Each named move below is a turn or a mirror, shown by a few rows before and after it. Which moves, in which order, take the first row of each later pair to the second? The first pair is answered.
T:
[ -7 -15 -17   8  13  13 -23   9  10  -2  -4  17  -9  14  -1   7  44  -4
 -25   9  -2 -11  -6   2   4  24 -19 -35] -> [-10 -22  -9   9  10  11 -29   3   4   7 -20  15 -19  18   3 -10  36   2
 -17  11  21  -5  -2  11  16  16 -21 -29]
[ -3 -21   4 -12  12 -12  -7 -21   4   1 -13  11   1  -5  10   3 -18  -2
   6   2  15  36  -1 -11  -8 -29 -16 -18] -> [  1 -13  -6 -15  16 -10   0 -15  11  -9   6  13  10 -10   6  21  -6 -10
  -2  -2 -12  30  -8 -20 -22 -20 -15 -24]
[-34  -4  -7   6  21 -12   2  14  12  14  10   2  33   2  10   8   3 -10
   5  -6 -15 -24  -4 -16   5  -6  13  12] -> [-37 -12   1   8  18 -13  -3   7   7  23  -7   0  24   6  15  -9  -6  -5
  13  -4   9 -18   2  -7  16 -14  12  19]
R:
[-11  -2  -1   7   6   7  -2  -8  -1 -12   4  12   1   9   4  10   8  -4
  -1  -9  -4  -2   5  -9 -25   0  -8 -12] -> [ -4   3   0   3   3   4  -1 -10  -1 -14   3   9  -2   9   5   4   4   0
   2 -11   3   5   5 -12 -27  -9  -2 -14]
[ 16  17  11 -21 -31  14  -4   3 -10  15  -9  29 -10   5  12 -11  -7  14
  23 -13  -4  23 -17 -30  -3 -32  -7  -7] -> [-15  -7   6   2 -12  26  -8  11 -15  24  -6  37   7   7   5  18  10  -7
  14  -3 -36 -17 -12 -17   8  13 -32   6]
[-12 -10  12  17  19   2   5 -12  -4  -1   5  -3 -21   1  14  -9  -2  -4
  13 -24   4   9  -5  12  -2  -7   3   2] -> [-15 -12  12  19  21   3   5 -11  -4   0   5  -2 -19   1  14  -5   0  -7
  12 -23   1   5  -4  13  -1  -2   0   3]
[  2   8  12 -23  13  -3  12  12  14 -11  15  12   6 -13   7   7  12  -4
  10 -10 -31  -2  -9   1 -34 -26   6  -2] -> [ -4   5  11 -19  16  -1  11  13  13 -10  15  13   7 -13   7  12  15  -8
   7  -9 -36 -10  -8   3 -33 -19   1   0]
U:
[ -1 -14  -2  18  -8  -4   0  -8   1   1  -3 -10   4   2 -15 -17  -7  -4
  -7   1  15  -1  11   8  12   6  -9   8] -> [ 14   3 -10   8 -12  -6   7  -4  10 -13  16 -11   9  -4 -18  -6   0  -5
 -13  -7  -3   6   3  -7  -6   2   2  -6]
[ 28   5  -7   3 -13   1  -2  -5   2   3  13 -13 -11   1 -23 -28 -14   1
 -11  14  10   3  15  10  19   2   5   4] -> [ 30  25 -10 -14 -13  -6   3   5  11 -13  21  -6  -2  -9  -1  -5  -1  10
  -2 -11  -7  10   1 -15 -17 -14  15 -14]
[-23   5  12  -7  10  -2  -3  -8   3   5 -24   7   6 -11   8 -11  -9  15
  28 -17  14   9 -14   7 -28  -8   3  -3] -> [-13  -7   6   5   5   5  -3 -17  -1  16 -20  -1  -2  -4 -23 -33 -19   4
  11   8  21   5  -2  26   2   9  -3   8]
[ 36   2 -10   2  -7   7  12 -15  -1  -9  17 -16  -9  -2 -21 -22 -13 -10
  -9  17  -3  11   4  12  11   1   9  -5] -> [ 26  15  -5 -14  -3  -2  12  -5   4 -22  13  -7   0 -10  13   4  -2   3
   9 -10 -12  14 -10 -10 -24 -19  16 -19]
Pairs:
Each pair is two moves apart.
[  6  12  -3  -9  -8  -8   1   7  -3  -5  -2  -1  -2  -7   5  -3   1  12
   1  -9   5   6  -1  -3  -6 -23  11 -10] -> [-14  -6  -7   6   4   2  -2  10  -7   4  -1   3   8  -5   0  12  10  -2
  -6   1 -12 -20   5   9   5   7  -6   1] | R then U
[  1  16   3 -15  11 -11  18   6   4 -23  20   5   9   1  17  23   4   9
  19  -5  -4   1 -12 -27 -34 -26   6 -25] -> [  3 -10  14   3   3  -5   7 -13 -11   5  -7  -7 -15  16  -4 -28 -24   8
  17  25  46   7   9   8  18 -24  -3  -1] | T then U
[  5 -24   4   6  12  19 -21 -28  -2  21 -16   3  -9  -4  12 -12 -11   0
   6  21  12  -3  29 -14  33  -1  -9   9] -> [ 37  10  -8 -17   3  10  -6 -23  13  -4  16  -1  -4 -15   9  -3  -5   6
  -2   5 -10  16  13 -43   0 -20  14 -15] | T then R
[  2  21 -15  -1  21   3   6  -5   2  17   1 -14 -19   7 -18 -25  19  16
  10  19  11   1  18   1 -13  13  14  13] -> [  1  29 -20  -5  24   1  10   2   6  10   9 -11 -13   2 -14 -10  28  16
  10  12  -5  -2  13  -9 -27  15  15   7] | R then U
[-19 -14   0   9   0  12   0   3  -6  -3   1  -4   8   6  -3  17  -6 -12
  -2   5 -13 -21   1   5   4  28 -15   2] -> [-17  -5  -1   1   0   8   2   8  -2 -10   6  -3  12   3   5  28  -1 -10
   1  -4 -21 -18  -4  -5 -11  22  -9  -5] | U then U
[-28  -6  15   1   7  17 -14 -28   9 -26 -19   4  32  -6  37  35  23  -4
 -11  -8 -30 -17   0  -5   1 -12   1  16] -> [ -1  -7   1  11  -1  24  -5 -36  12 -24   6  -9  25  -3  -8  14  14 -20
 -40  21 -36 -16   9   8  27   8   2  20] | U then U
[  7 -16  -1   0  -3  12  -3 -20   9  -7  -4 -13  12   6 -21 -11  -8  -9
  -4   3  -2   2  13  10  21 -20   6   4] -> [  0  -5  -1 -10   2   8  -1 -10  15 -19   0  -4  23  -2  -1  16   6  -5
   3 -17 -21   0   3  -7  -6 -25   9  -7] | T then U
[ -7  17   4 -12   1 -12   3   9   4 -14  -1   1  12 -12  32  15   5  11
   9 -20 -12   3 -19 -30 -31 -29   9 -11] -> [-32 -11  20   5   5  -8 -12  -1 -11  10 -35   2   1   0  37  -5  -7  12
  19  -8  21  -6  -5  -4   3 -24  -9  10] | R then T
[ 24  -6  -5   3   2 -19  -2 -19  13 -23   3   0   4  18   0 -36   8  19
   3   9  18  31  -2 -11  -7 -21  13 -26] -> [ -2 -13   3   3  13 -21 -10 -13   9 -21 -15  11  10  16  26 -17  16  24
  20  -5  18  21  -4 -13 -18 -22   4 -24] | T then U
[ -5 -20  -5 -10   0   3 -21   3  16  10  18  -3  17 -24   8   5  13 -15
   9  -5 -10 -30  13  22  26  -2 -25  -7] -> [ 21   3  -8 -28 -12  -6 -14   3  25  -3  29  -7  13 -29  10  -3   9  -5
  11 -15  -6  -5   4   7   9 -26  -7 -22] | R then T
[ 42  21  -6  -6 -18  -8   4 -18   8  -9   7 -19 -17   3 -30 -50 -14   3
 -16  22  23  28   0   6  21 -15  14  -1] -> [  5  34   3 -24  -1 -18   0   4  13 -26  -7   4   5 -10  35   9  13  19
  18 -25  -3  19 -23 -27 -36 -31  15 -19] | T then U
[-14  -7  -4  22  -7  10 -16   4  -1   3 -17  15  20  -2  23  29  19 -10
  18 -10 -31  -7   0 -12   6  19 -13   7] -> [ 13 -10 -10  30 -18  16 -11 -10  -3  10  -6   2   7   5 -15  -5   3 -18
  -3  17 -18   1  12   5  37  27 -11  15] | T then U
[ 23   9 -18  -4  -8   4   2   0 -18   3  10 -21   3  -3 -57  -9   2 -20
 -18  17  16  16 -10  22  17  26  17  11] -> [  1  18 -19 -12   6   1   4  19 -11 -12  15  -6  26 -14 -25  42  28 -18
  -7 -11 -20   0 -25  -2 -24  27  17  -3] | U then R
[-26   6  13   6  26 -19 -26   2  10  13 -50  -3   0 -27  31   4   6  -8
  34  21  12 -13   1   2 -31 -15 -32  12] -> [ 34  32 -20   2  10 -14  -2   1  27  -7  14 -21   2 -32 -33  -9   6 -31
 -14  48 -26  -3  -1  -6 -26   3 -15  -1] | U then U
[-10 -11  -5   4  -9   4  19  13   4  -3  12 -27  -9  -2   3 -17  -7  -4
  20  -1  27   5  11  18  10  13 -11  17] -> [-19  -3  -9  -2  -2   3  22  22   9 -13  21 -21   3  -9  17  11   9  -4
  22 -15   1  -2   1   2 -14  15 -10   8] | T then U
[ 12  -6   8  -5  -6 -10  -8 -15  -5   4 -18  -2 -13   0   0 -14 -16  11
   7   3  40  14   7   6  16 -12  -3   7] -> [ 29  17  -1 -19  -9 -14   3  -7   6 -14   5  -2  -5  -9  -1   2  -6  12
   1  -9  16  21  -5 -15  -9 -19  10  -9] | U then U
[-15  -8  35  -4   1   7  53   9  30 -38  28   7  -1 -19  30  13  11 -30
  13 -52   5   9  -5 -25 -19 -17  14 -17] -> [-50 -44  46  20  12  17  37   3  15 -12   0  12  -5  -8  30   6   7 -41
  18 -34  21 -16  12   5  15   7 -12   8] | R then U
[ -9   3  -5   0   3  -5  -5  21   9  20 -13   4  12   7   9   2  25  -6
  23  24  -6  -6  16  -4   8  21 -21  -6] -> [  0   1  -6   2  -2  -4  -5  16   8  22 -11  -1   6   9  -2 -11  19  -7
  17  32   2  -2  21   2  18  20 -20  -3] | U then T
[-14 -42 -17  25 -19  19 -20   4  -4  21 -22   4  13   2 -16  -8  27 -18
 -19   9  -9 -17  18   5  13  36 -34  14] -> [ 37   9 -30 -10 -39   6   0   9  17 -12  15  -4  12 -13 -18  -8  29  -3
 -24 -13 -22  22  -3 -34 -31  -4   4 -19] | R then T
[-15  -9   5 -20 -20 -10  -2 -19   7   5 -39   5  -4   8  20  -4 -13  23
  10 -11  14  38  -4  15   0 -48   3  -2] -> [ 11   5 -26 -14 -16   1  19 -10  22 -14  20   0  16   1 -26  22   9  -6
 -31   5 -53  18  -9   5  -9  -4   6 -13] | U then T
[  2 -18 -20  29   1   5   2   7  10   4  10  11  11   9 -10  15  12  -7
 -17   5 -51 -14 -15   4  -3  22  -6 -10] -> [  5 -27   1  27 -12  -3 -12 -10  -1  23 -29   6 -15  19   2 -33 -17  12
   4   8  14  12  -4  20  22 -12  -3   0] | T then R
[ -6  -5  -9  14   1   2   0  -1  -4   6   2  -2  13  17 -12  -3  24 -21
  -8   0   0  -5   3   4   5  20  -7  18] -> [ 12  14  -4  -5 -13  -8   2  -4  -1  -2  -2  -5   4  15   0 -16  16  -4
   3 -13  20  22  -3  -9  -9 -13  11   6] | R then U
[  6  46  27  -6 -25 -16  28   0 -12  10  13  -5 -12  -8  -3  -5  12  20
   7  -9   2   2 -23 -42  -3 -35  18   1] -> [-13  27  39   3 -21 -15  19  -6 -22  25 -14  -2 -20  -1   7 -18   3  24
  19  -4  27  -2 -15 -26  16 -35   7  14] | T then U
[ 11   8  17   6 -19   5  -1  -8 -12  15  -2  -3 -19  -5  -1 -27 -12   5
   4  12   2  13  26   7  11 -13   9   4] -> [ 13  15   2   8 -11  10   8   2  -5   4  26   0  -4 -11 -12   1   5  -8
 -10  12 -39  -1  20  -3  -3   8   8  -3] | R then U
[ 18   6   4 -17 -30   5   4  14   3 -21   9  -9  12   4   3 -21  16   1
 -11 -13 -19  -3  -2   2  18  13  -1 -22] -> [  1 -10  10  -6 -25   9  -1  12  -4  -9  -5  -8  12   9   3 -22  15  -3
  -8  -5 -11 -14   6  15  32  25 -14  -9] | T then R
[ 30  35 -21 -15 -11   2   7 -12  21 -26  31 -17   4  -6 -15 -16   6   8
 -25  11 -26  22 -17 -11 -11 -10  12 -14] -> [ 22  31  -5 -19 -17  -4  -3 -20  13 -17   0 -16  -9  -2   6 -35  -9  25
  -3   3  14  37 -14  -7  -6 -37  14 -12] | T then U
[  4  -7  12  18 -17 -10 -32   9   5  13 -35   4 -17   6  29  -2 -17  35
   4  -9  38  -2  23   7  -7 -21   0  -4] -> [ 22 -12 -11  37 -13   5 -20   9  10  12   5  -5  -8   8 -25   1 -10   4
 -37  22  -2 -25  31  19  15  27  -9   2] | R then U
[-38 -15 -10   1   9  -4  -8   4  -6  -6 -18  25  12   1  25  20   5  13
  18 -20 -27 -10  -6 -11  -7   7 -10   0] -> [-27 -11  -1  -7  -2 -12 -11  -3  -8  -3 -31  20  -2   4  30  -4  -9  27
  28 -22   4  11  -5 -10  -2 -17   0  -1] | T then R
[ 22   7  -6   7   5  13 -10   0   0 -14  19   0  12   3  17   8  11  -1
  -6 -17   5   2  -8 -18 -15  -1  13   1] -> [  1 -14  -1  21  14  19 -18  -3  -8   1   2   3  12  11  18   4   9  -8
  -3  -7  12 -14   1  -1   4  14  -3  16] | T then R
[  6   3  -4  -6   3   6   3   9 -14  13   1  -7  -2  -5 -11  -5  14   4
 -11  -3  13   6  -4   6   0   2  13  -4] -> [ -1   1   0  -7   5   3   0  11 -15  14  -5  -4  -3  -4  -1  -1  15   7
  -4  -8  17   5  -5   4  -2  -1  11  -4] | U then U
[ -2   2  -3   9  17   3  11  -4  -1  24 -10 -10  -3  10   4   8  -7   6
  17  10   0  -7   6  -2  14  -5  -6  28] -> [ 19  13  -9   3   9   1  17  -6   4  17   3 -15  -5   8  -9  -1 -11   6
   8  12   1   4   5  -7  13 -11   4  23] | R then U
[ 13 -14   0 -11   0  -9   7 -10   0   7  -9   8 -15  -5   3  -6  -9   9
  -9  -4  41   7  -2   3   8 -13   3   7] -> [ -7 -14  -1 -12  12  -9   5   1   1   1  -9  18  -1  -9  23  26   8   8
  -3 -19  18  -8 -11  -7 -12  -6  -2   3] | T then U
[-15   6   6  13  -7   1  -4  -6  -4  13  18 -15  -5 -12 -39 -30   1   9
 -17   7   9 -16  -6   9  33  14  -5 -16] -> [-18  24   3  -4  -2  -6   2   8   5  -6  29  -6   8 -23 -15   4  19  16
  -9 -19 -16 -14 -22 -18  -6   3   5 -34] | T then U
[ 11   8   4  -5  15  12   1  26   8  15   0 -11   7   1  -4  14   2 -10
  13  10 -27 -30   2  -1  -9  19   7 -18] -> [  8  -1  17  -4   8   9  -7  17  -1  27 -26 -14  -8   9   4 -13 -15   0
  25  13  11 -17  10  12   9   2   7 -10] | T then R
[  9  23   3 -20  18  15   6  28  20  25   1  -5  29  19  13  26 -11   0
   8 -28 -42  12  -2 -39 -23 -24   0 -13] -> [-25 -14  16   4  29  23 -10  21   3  51 -32  -2  24  31  16  17 -17  -6
  16 -12 -21  -9  14  -9  12  -3 -24  13] | T then R
[ 35   6  39 -16  17 -29 -17  20  -8  16  -7   8   4   0  34  -2 -15  15
  10 -16   9  12 -33   0 -16 -27  -5 -23] -> [ 18 -18  44   1  23 -22 -25  15 -18  31 -23  10   1   9  30 -11 -19   8
  11  -3  19  -2 -21  22   8 -12 -20  -7] | T then U
[-10 -14   1  18   2  -9   3  12   6  13 -10  30   7  -6  29   9  15   9
  -5   9   9 -20  -5   5   2   4 -25  14] -> [  3 -13  -6  23  -1  -5   7   9   8  13   5  25   6  -6   7   1  13   0
 -21  22   2 -21  -2   9  12  16 -25  17] | T then U
[ 14  15   9  15 -10  11   0   0   7  -8  21  -5   2   5  -9   0 -16  22
 -18  10   1  -4   8  -4  21  -6  14 -19] -> [ -1  17   9  13  -2   9  -1   9   8 -13  19   3  12   1   8  23  -3  23
 -10  -2 -13 -12   3 -13   4  -4  11 -22] | R then U
[ 27   1 -11  -4 -24   5  -2  -5  13 -33   7   8  17  -2 -10  -8  -5   3
   1  17 -10  10  -1 -14  -6 -20  -9 -12] -> [ 21  -2  -2  -6 -25   2  -8  -7   8 -27  -9   9  13   0   3 -14 -10  11
  13  12   6  15  -1 -13  -4 -32 -10  -9] | T then U
[  1 -19 -18  21   5 -21 -11   0   2 -19  16  -1  12  -7   6   4  15 -24
  -2  -7 -32 -26 -21  16 -22  -7 -12 -16] -> [ -9 -35 -12  30   7 -18 -18  -4  -5  -7   2  -2   7   0   2  -8   8 -26
  -1   3 -17 -31 -12  30  -3  -1 -21  -5] | U then U
[  9 -14   8 -14  -2  -7 -14 -24 -23  -5 -13 -20  11 -14  -7 -18 -17 -17
 -14  -4  -8  33  -2   0  20  -8   7 -19] -> [  4 -12   1 -11   5  -3 -10 -15 -19 -11   1 -16  23 -19  -8   5  -4 -26
 -22  -6 -36  20  -6  -7   8   7   3 -24] | R then U
[ 10   4  -7 -37   7 -14 -20 -10 -12 -20  -7  20  -8  -5   6 -37 -14  42
   5  11  41  20  27   5 -23 -22  29  -3] -> [ -5   2 -27 -25  27  -2 -11   8  -4 -33  28  29  23 -13  -7  18  19  16
 -17  13 -30 -21  20  -4 -40  27  15  -7] | T then R
[-14  -9  14 -14 -10   2 -26   3   3   6  -8  13  -3  -5  14  -2  10   4
  20  -7   4  10   0  -4  11 -26  -2  13] -> [-23 -18  12  -6  -4   6 -27   4   2  10  -7  15   1  -4   9   4  13  -4
  16  -1  -4  -2   3   3  17 -10 -10  19] | T then U
[  0   5  13 -10 -10  10 -21  -5  10   7 -18 -16  -4 -18  23 -27 -13  12
  17 -18   5  10  -9   2   8  -2   5   7] -> [ -3  -6   4   6  -4  19 -19  -5   9  13  -6 -18   1 -16   1 -24  -9  -5
   0   0 -12  -9  -2  14  25  27  -7  17] | U then R
[ 12  14  -7   1   9  -5   8  12   6 -16  26 -15  10  -9 -14  19  14   5
  -8   5 -26 -10  -6  -4   4  18   5   3] -> [-22 -12  11  12  17  -5  -9   7  -8   4 -14  -8   5  -1  10  14   8  13
  15   3   5 -17   4  14  22  17 -11  21] | U then U
[-25   4   2  -2  -3  10 -17  16   8   5  -3  13  19 -10 -12   6  -8  -6
   2   0 -15 -21  -1   0  -3  17 -26  23] -> [ -4  18  10 -15 -20   0 -18   7   8   4 -13   5   2  -8  -9 -24 -26  11
  10  -4  20   9  -1  -3  -2 -17 -10  17] | R then U
[ 11   2 -10 -11  13  -9   4  11 -10  12  11  -4 -17  20  37 -15  -7  -4
  -5   6  -4  -1  17  21 -27  -4  29  -9] -> [  9   2 -13 -10  16  -9   5  13  -9   9  17  -3 -13  19  34  -6  -2  -9
  -8   7 -16  -6  15  19 -30   3  27  -9] | U then T
